[[  4.9 -10.8 -20.1   8.7   4.3]
 [-19.3 -11.3   9.2   5.5  48.9]
 [-11.1  10.2   3.3  -0.3 -17.9]
 [ 30.1  13.7 -12.1   7.5 -19.9]]
->
[[-11.3   9.2]
 [ 10.2   3.3]]

[[-14.8  19.0  28.7]
 [  7.8  63.1  34.4]
 [ 39.7  31.1  27.3]]
->
[[63.1 34.4]
 [31.1 27.3]]

[[ 54.4 -52.1  -2.3]
 [-37.2 -23.7  61.2]
 [-27.3 -34.3  61.4]
 [ 61.3 -34.3 -27.4]]
->
[[-23.7  61.2]
 [-34.3  61.4]]

[[ -8.2  33.1  -1.0   6.3  31.0]
 [ 26.3   5.7  12.9 -35.8  14.1]
 [  5.1  12.6 -22.6 -20.1   1.9]
 [-16.5  11.3 -56.0 -10.9 -20.1]]
->
[[  5.7  12.9]
 [ 12.6 -22.6]]

[[-25.9 -34.5 -34.1]
 [-23.6  11.1  10.5]
 [ 57.4  24.3  24.5]
 [  1.2  32.1  31.4]
 [ 57.5 -27.7 -27.3]]
->
[[11.1 10.5]
 [24.3 24.5]]

[[-18.0   5.5  25.9 -20.1]
 [ 51.7   6.4   2.6  -7.4]
 [  5.0  40.9   2.1  -1.4]
 [ 17.2  12.4  16.0  -6.3]
 [-13.3  -7.7 -14.3   8.4]]
->
[[ 6.4  2.6]
 [40.9  2.1]]

[[  0.0  20.0 -26.3 -46.8]
 [-18.2  16.5 -36.0  19.3]
 [  9.7   2.5  52.3  19.2]
 [-67.1  -8.5 -21.1  -8.3]]
->
[[ 16.5 -36.0]
 [  2.5  52.3]]

[[ -7.0  -2.7  60.2  -7.3  39.5]
 [ 49.9  18.9 -41.9  48.4  53.7]
 [ -9.2  -3.8  57.3  -5.2  34.5]]
->
[[ 18.9 -41.9]
 [ -3.8  57.3]]
---
[[ 29.0  10.9  -0.8  12.1  14.2  -1.2  -6.1  23.6]
 [ 10.2 -14.3 -16.1 -31.2 -19.7  17.0   3.1   9.4]
 [ 24.6   9.1  -1.7   9.0  12.8  -4.0  -5.8  20.1]
 [ 24.7   9.3  -1.4   9.1  13.0  -3.6  -5.3  20.2]
 [ -7.7   0.5 -37.0 -27.7  -3.2  26.2 -19.9  20.0]
 [ 22.9  10.0   1.6  10.7  14.1  -4.5  -2.7  18.2]
 [-26.7  30.4  56.8  40.3  46.3 -33.4  46.9 -24.4]]
->
[[ 10.2 -14.3 -16.1 -31.2 -19.7  17.0   3.1   9.4]
 [ 24.7   9.3  -1.4   9.1  13.0  -3.6  -5.3  20.2]
 [ 22.9  10.0   1.6  10.7  14.1  -4.5  -2.7  18.2]]

[[-16.0  58.2   9.3]
 [  9.2  53.6 -28.4]
 [ -8.2  60.5  -4.0]
 [-32.8  30.6  41.7]
 [  0.0  17.1  47.7]
 [ 32.7   4.3 -51.3]
 [-28.7  43.0  32.5]
 [  0.3  58.6 -16.5]
 [ 29.3  19.2 -50.2]
 [ 23.8  33.1 -45.4]
 [ 17.2  44.5 -38.2]
 [-23.2  52.3  21.6]]
->
[[  9.2  53.6 -28.4]
 [-32.8  30.6  41.7]
 [ 32.7   4.3 -51.3]
 [  0.3  58.6 -16.5]
 [ 23.8  33.1 -45.4]
 [-23.2  52.3  21.6]]

[[  0.6 -13.8  38.2  -8.5   9.6 -23.0   2.0  14.8]
 [ 58.0   9.0  35.1  -0.5  42.1  -2.4 -48.2   2.1]
 [-40.1  -2.2  14.8 -16.4 -17.0  20.3  -9.8   5.0]
 [ 24.0  33.3 -43.3  11.4   3.9  52.0 -42.2 -26.0]
 [ 57.7  12.3  11.0 -31.5  15.3  34.9 -42.6  31.2]
 [-12.1  -7.4  39.1 -28.6  -1.4   9.3 -17.1  23.4]
 [ 42.2   5.6 -25.5 -27.8  -8.4  27.0   2.7  32.2]
 [-37.0 -21.3  43.0 -19.5  -9.8 -19.0  13.7  20.4]
 [-49.2  -5.8  20.7 -12.3 -15.8  10.6  -4.9   0.5]
 [ 26.2 -18.6  29.1  -1.2  17.5 -45.5  20.3  18.0]
 [ 18.3   4.4 -43.3  17.8  -4.4  -7.0  26.5  -9.6]]
->
[[ 58.0   9.0  35.1  -0.5  42.1  -2.4 -48.2   2.1]
 [ 24.0  33.3 -43.3  11.4   3.9  52.0 -42.2 -26.0]
 [-12.1  -7.4  39.1 -28.6  -1.4   9.3 -17.1  23.4]
 [-37.0 -21.3  43.0 -19.5  -9.8 -19.0  13.7  20.4]
 [ 26.2 -18.6  29.1  -1.2  17.5 -45.5  20.3  18.0]]

[[-23.3  10.0  12.1 -13.2  10.0  -2.7   0.8  -0.4  23.5 -14.6  -0.7   3.4
   -3.3 -29.4   0.4  -1.2]
 [ -0.5 -25.2  -7.0  31.0  11.1  -4.0  -8.0   9.3  -7.9  -8.2   8.1   2.1
    0.8  31.4 -57.0   4.2]
 [  1.2  15.9  15.9  41.1  16.4 -19.0 -11.2  -4.5   7.6 -17.3  -0.5  36.7
  -11.8  -4.1 -19.8   3.9]
 [ -7.0  11.7  17.4  42.1  18.7 -14.4 -13.7  -1.5   4.3 -14.9  -7.5  30.7
  -12.4  -1.1 -19.2   2.7]
 [ -6.4   6.3  19.8 -12.3  -2.5  -0.3 -17.0 -16.2 -31.2  12.5   0.6 -14.2
    7.1 -11.8  -6.1 -22.7]
 [  6.4  -2.8  22.3 -22.6  41.9   1.6   6.4 -15.5  12.3 -13.1  -1.1   8.5
  -32.3   0.0  -2.9 -25.7]]
->
[[ -0.5 -25.2  -7.0  31.0  11.1  -4.0  -8.0   9.3  -7.9  -8.2   8.1   2.1
    0.8  31.4 -57.0   4.2]
 [ -7.0  11.7  17.4  42.1  18.7 -14.4 -13.7  -1.5   4.3 -14.9  -7.5  30.7
  -12.4  -1.1 -19.2   2.7]
 [  6.4  -2.8  22.3 -22.6  41.9   1.6   6.4 -15.5  12.3 -13.1  -1.1   8.5
  -32.3   0.0  -2.9 -25.7]]

[[ 17.4 -16.6 -25.3 -28.5  -6.4  -3.5   7.9  13.4  24.4  -9.2]
 [-17.6 -12.4 -31.7 -39.0 -34.8  17.4  -4.2 -21.9 -32.3  -9.6]
 [-50.2   2.5   1.6   1.8  -9.3   6.1  26.3  24.9   4.6   9.9]
 [ -0.1   0.5  21.8   0.8  -0.3  -0.3   0.0  -0.4   0.2   0.6]
 [ -7.0  -9.9 -23.7 -26.8  -6.2  -3.1  11.7  17.9  24.1  -7.2]
 [-26.2  -3.0  22.3 -14.9  -4.5  -0.9  14.1  19.5  17.5  -0.6]
 [-17.7 -54.4   8.6   0.9  65.8  34.8  25.6 -36.0   3.8 -14.6]]
->
[[-17.6 -12.4 -31.7 -39.0 -34.8  17.4  -4.2 -21.9 -32.3  -9.6]
 [ -0.1   0.5  21.8   0.8  -0.3  -0.3   0.0  -0.4   0.2   0.6]
 [-26.2  -3.0  22.3 -14.9  -4.5  -0.9  14.1  19.5  17.5  -0.6]]

[[-28.4 -19.1  -5.2  12.2]
 [-37.1  -5.9  28.9 -45.4]
 [-30.4 -20.3  -6.1   9.3]
 [ -8.1 -20.6 -13.4  40.1]
 [-47.7 -23.9  12.0 -15.1]
 [-36.9 -18.5   3.8   0.2]
 [-23.1 -18.2  -5.9  17.3]
 [-25.0 -19.4  -9.0  23.9]
 [ 26.4 -13.6 -25.3  64.1]]
->
[[-37.1  -5.9  28.9 -45.4]
 [ -8.1 -20.6 -13.4  40.1]
 [-36.9 -18.5   3.8   0.2]
 [-25.0 -19.4  -9.0  23.9]]

[[ 37.6   2.4  12.6  24.5  19.5  -6.1   0.8]
 [-46.0  17.0  -8.9   0.6  23.3   7.2  -8.0]
 [ 54.5 -15.7  56.8  22.5 -14.8  13.5 -32.7]
 [-11.4  19.0 -35.6 -11.9   4.9 -20.3  34.0]
 [-55.2  41.0 -26.2   2.5  42.2   2.0  18.3]
 [-15.6   8.5 -25.6 -19.8 -10.2  -0.7  34.0]]
->
[[-46.0  17.0  -8.9   0.6  23.3   7.2  -8.0]
 [-11.4  19.0 -35.6 -11.9   4.9 -20.3  34.0]
 [-15.6   8.5 -25.6 -19.8 -10.2  -0.7  34.0]]

[[-25.1  -6.4 -53.9]
 [-15.9  29.2  16.5]
 [-32.4  22.7  52.0]
 [-64.9 -25.0 -61.8]
 [ 64.9 -29.7 -45.3]
 [  6.9   6.3   5.2]
 [ 40.5  35.0  62.5]
 [-17.8  42.6  53.5]
 [-58.2 -67.0  66.2]]
->
[[-15.9  29.2  16.5]
 [-64.9 -25.0 -61.8]
 [  6.9   6.3   5.2]
 [-17.8  42.6  53.5]]
